D: several groups of rows, each row roughly a mix of its group's hidden directions; one row fits no group:
D (114 x 11):
[[ 21  -8  -5  20  13   7  18  28   0   7  23]
 [  1 -37  -9   0 -11  16  18  23   2   9 -10]
 [  7   8 -20  28  -2   9 -23  17  10  21   8]
 [-15   8  23  -9  -1 -21  -4 -20  18 -22 -18]
 [  1  -1  12  -2 -13   4  -4 -17  24 -37 -17]
 [-11  -3 -18 -10   3   1  25   7 -18  34   9]
 [-11  -8   1   5  37   4  -7 -20  -3   9 -27]
 [ 14  16  17  24  11   8 -25   9  20 -15   0]
 [ -1  -1  28 -15   1 -24   4  -9   6 -33  -5]
 [  8  27  -7   3  20   7 -10  14  -8  25  24]
 [-13   3  -6  18   5  22 -20  -6  14  25 -24]
 [-23  -8  19 -15 -30  -9  12  -2  13  -9 -17]
 [  0  -8  -7  31   9  20 -30  15   2  -7  10]
 [ -5  -3  23  20 -11  10 -16  15  11 -15 -28]
 [ -4 -18  12  19 -28  -1 -26 -10  13   1 -17]
 [ -5  -4 -27  24  -5  33 -16   4  -1  -5 -10]
 [ -4 -16  32  12   5 -18  21   8   4 -22   9]
 [ -7  11 -22  -3  -3 -21  29  -1  -8  20  21]
 [-15 -27 -28   3 -15  17  12 -12   7 -12 -11]
 [-33 -10   7  15   3  26  17   4   8 -11 -14]
 [  7 -32   0 -31  -6   0   3  -6  -2  10 -26]
 [  4  -9  37  13   2 -19 -20  16  -3  -8 -13]
 [  9 -10  31  -2  15 -17  22  14 -13 -15  10]
 [  9  25   4  -1  11 -10   9   1 -18  23  31]
 [  1 -19  10 -19 -14   5 -14 -20   7 -34   1]
 [ -7   6   6 -19 -20 -41   8  -9  -6  -3  -7]
 [-26  -1 -20  10  -8   4  18  17  29  -6 -12]
 [ -7   9   2 -21 -15   0  41 -15   3   0  -9]
 [ -8 -20 -27  11 -10  20  -7  -9  16 -24  -9]
 [  6  19  -1  18  12 -24  -9  25 -13   7  21]
 [-19   0 -28  20  10  14  20   3   6  21  -7]
 [ -1 -33  -7 -18   5  -5  28  -7 -17 -13  -2]
 [ 26 -21 -18   2  30   1 -13  -5  -6  14 -10]
 [ -3 -24   6 -23 -11 -16  21 -22 -13 -12  -7]
 [-18 -11   5  -7   7  -5  27 -12   3 -37   0]
 [ 11   8  26 -18   6 -29   4  -6 -24   2  11]
 [ -8  -5  -9 -12  -9  10   5  -9  17 -44  -3]
 [ 10  -1   4 -21   9 -23  37  12  -4  -1  11]
 [-10 -10  35   1   5 -22  19  -3  15 -15  10]
 [ 13 -13  13 -29   0 -22 -17 -23  -5 -10  -9]
 [ -8   4 -18  14  -5  11  -6 -17  25 -28  19]
 [ 18 -30  18 -11   5   0  11  25 -20   3  -3]
 [  7  33  -6 -20  13   3  13   0  -6  25  17]
 [-15   7 -14  28 -11  21 -28  -3   9  -5 -11]
 [-14  -7  -7   5  -3 -28  31  12  -5 -24   5]
 [-16 -21  12 -25  -7  11  22  -7  -2  10 -24]
 [-11  29 -21  -1   2  16  21   0  19   4  18]
 [  6  18  -6  14  -3  16 -40 -10  12  12  -1]
 [-15  10  16  11  18 -10  24  17  15 -22  12]
 [ 15  30   3  -3  -1 -26  21   7 -14  15  10]
 [ 23  11   6  32 -16  20 -16  13   1   8   1]
 [ 14  -8  32   2   6   1 -31   5   8  -2 -21]
 [  4   7  30   4  15 -27 -20   1  -7  11  18]
 [ 10   8  13  29   6   7 -35   5 -14   7  11]
 [ 16  23 -14   3   7 -17   8   9 -20  24  20]
 [ -5   7  40  -1   2 -16  -3   4  13 -23 -14]
 [ 29 -10  10   3   9  -5 -22  17   0  26 -16]
 [  5 -26 -16  30  -5 -10 -10  16 -22   3   0]
 [ 14   7  28  17  -3  -2  12  21 -27  12  -6]
 [ -5  33  14  -4   8 -19  18  14   4  19  16]
 [  6   7 -36  20  -4  17  -3 -10   4 -15  20]
 [-37   3 -11 -10  -6   5   6 -31  -2   8 -13]
 [ 14   9  18  11  15  -4 -20  29 -16  19  -2]
 [-12  37  -8  26   1   9   6   8   7   1  19]
 [ -5   6  -4 -20   2 -15   6 -28 -10 -30  18]
 [-23 -25 -12  -6 -13   7 -10 -23   5 -11 -22]
 [-11  -4   8  31   4  21 -30   6  15  -4  -6]
 [ 12  24  25   8   4 -19   8   1   1   3  31]
 [  9  18   1  25  22  21  -5  17 -16   6  18]
 [  7 -12  20 -24  16 -23  11  -3 -27  -3  -5]
 [  8 -18  -6  40 -14 -11  -3  19   3   2  12]
 [ 16   5  12  16  11   1 -10  28  -3  32 -12]
 [  4 -20 -30   8 -14  18  19  19   5  10   9]
 [ 13  15  15  29  17   6  -2  31   7  -1   3]
 [ -5  22  39   0   6   5  -4   0  22 -15   3]
 [  4  14 -26  24   4  -2  -8  -2   2  -6  35]
 [  4  37  16  23   8  -3  -6  19   2   5  11]
 [ 25  15  -1   7   4  -3   2  21  13  30  20]
 [ -6 -14  23  10   2  27 -10   0   0 -22 -25]
 [-11 -12  12 -27   4  12   9 -32  19   0  -3]
 [  6  -5  16 -33  -9 -10 -11 -25 -15   8 -16]
 [ 12  26  -5  31  -7  -6  18  18 -10   0  15]
 [ 25 -24  22  19  -5  17   0  20  -3  -1 -10]
 [-19 -16  -9  -4 -11  23   4 -26   9 -19 -18]
 [ 14  17 -13  -4  14 -19  -6   2 -18  24  25]
 [-20  12   6  20   1  24 -15   6  23 -16 -17]
 [-26   3 -10  11  -3   3   7  -1  17  29 -28]
 [-11   9 -33 -21   0  13  17 -18  14   4  10]
 [ -1  19   1  10   5 -10  10  22 -10  39  -5]
 [ 15  12  10  -2 -25  11 -33   0   4 -13  19]
 [ -4   0  16   3  -4 -33  21  23  21  -3   3]
 [ 13 -21  -5 -11 -14  -8   4  18  -6  36 -14]
 [  1 -17 -19   1  -5  17  27  13 -11 -16  25]
 [ 15   6 -21   7  15  -2 -22   0 -18  16  28]
 [  0  20 -20  11  10  28 -15  18  21  -3  -4]
 [ -5   9  -1  10 -16   7  28  24  -1 -16  27]
 [  2  11   6   8  -3   8  13  32 -23  27  11]
 [  2   2  17 -35   0   5  19  -6  -8  16 -23]
 [  6 -30 -16 -27 -16 -11  15  -3 -11  11  -2]
 [ 10 -37   0   7  -3   9 -25  -5 -18  -7 -15]
 [ 14  11 -16 -28   5  -3  19   0 -32   1   1]
 [  0  -1 -42   1  -3  -1   9 -14 -20   3  20]
 [-15 -23 -11 -20 -13  13  20 -20   6  -5 -18]
 [  3 -23  -2  -9  -9 -38   3 -12  -2  16  16]
 [-20 -22  10  32  -8  -7  -6   7  13 -20   8]
 [ 25   3  10 -13  -1 -15  28  -5  -8  12  27]
 [-11 -13 -42  18   0   1   0  11  -2  11  14]
 [ 10 -28 -34  -3  -3   5  -8  -5 -22  10 -10]
 [-17 -21  -3 -15 -18 -17  13 -29  -3 -15  -7]
 [  3  19  10  31   0   8 -32  15   9   8   1]
 [ 14   7  -1 -27   8 -24  13  -8 -21  14  19]
 [ -3 -26 -19  18 -22  12   3  12  17  -4 -20]
 [  9  12  -4 -15  17  27  -4   6 -18  31   5]
 [ 19 -13 -17   1  15   8 -16   1 -14  35  -7]]
one row of each group, then the others: which group is each in?
[ 10   8   1   5  16 -12 -12   6  -6  41 -19]
H
[-10  13 -26   5   6  34  14   9   4 -18 -10]
L
[ 11  27  -3  20  12   0  -4  24 -10  17  21]
U

[-11   3   1 -38  15  -8  16 -23 -13  -7   2]
L
[ 11  41  14 -20  11   4   6  -6  -8   6  13]
L
[  1   5 -24 -16  17   4  -2   8 -14  36  11]
U
[-11   2 -24  13   8  31   1  24   3  17   1]
U
[-13  -3  10   4  -1  -1 -16 -15  32 -32   6]
U
[  3  -8  19  39 -10   6 -24   8  10  -2   1]
L
[ 11  30   8 -24  16   5   5 -16 -14   8  19]
L
[ 31   1   9   1  22 -22  -6  17  -8  20  -7]
H
[  1 -33   1 -20  -3   7  -6  -4 -15   9 -31]
U
[-25  -9  15  14  -5  28  12   9   9 -25  -4]
H
[  5  17 -26  19   3   8  13  12 -15  17  24]
U
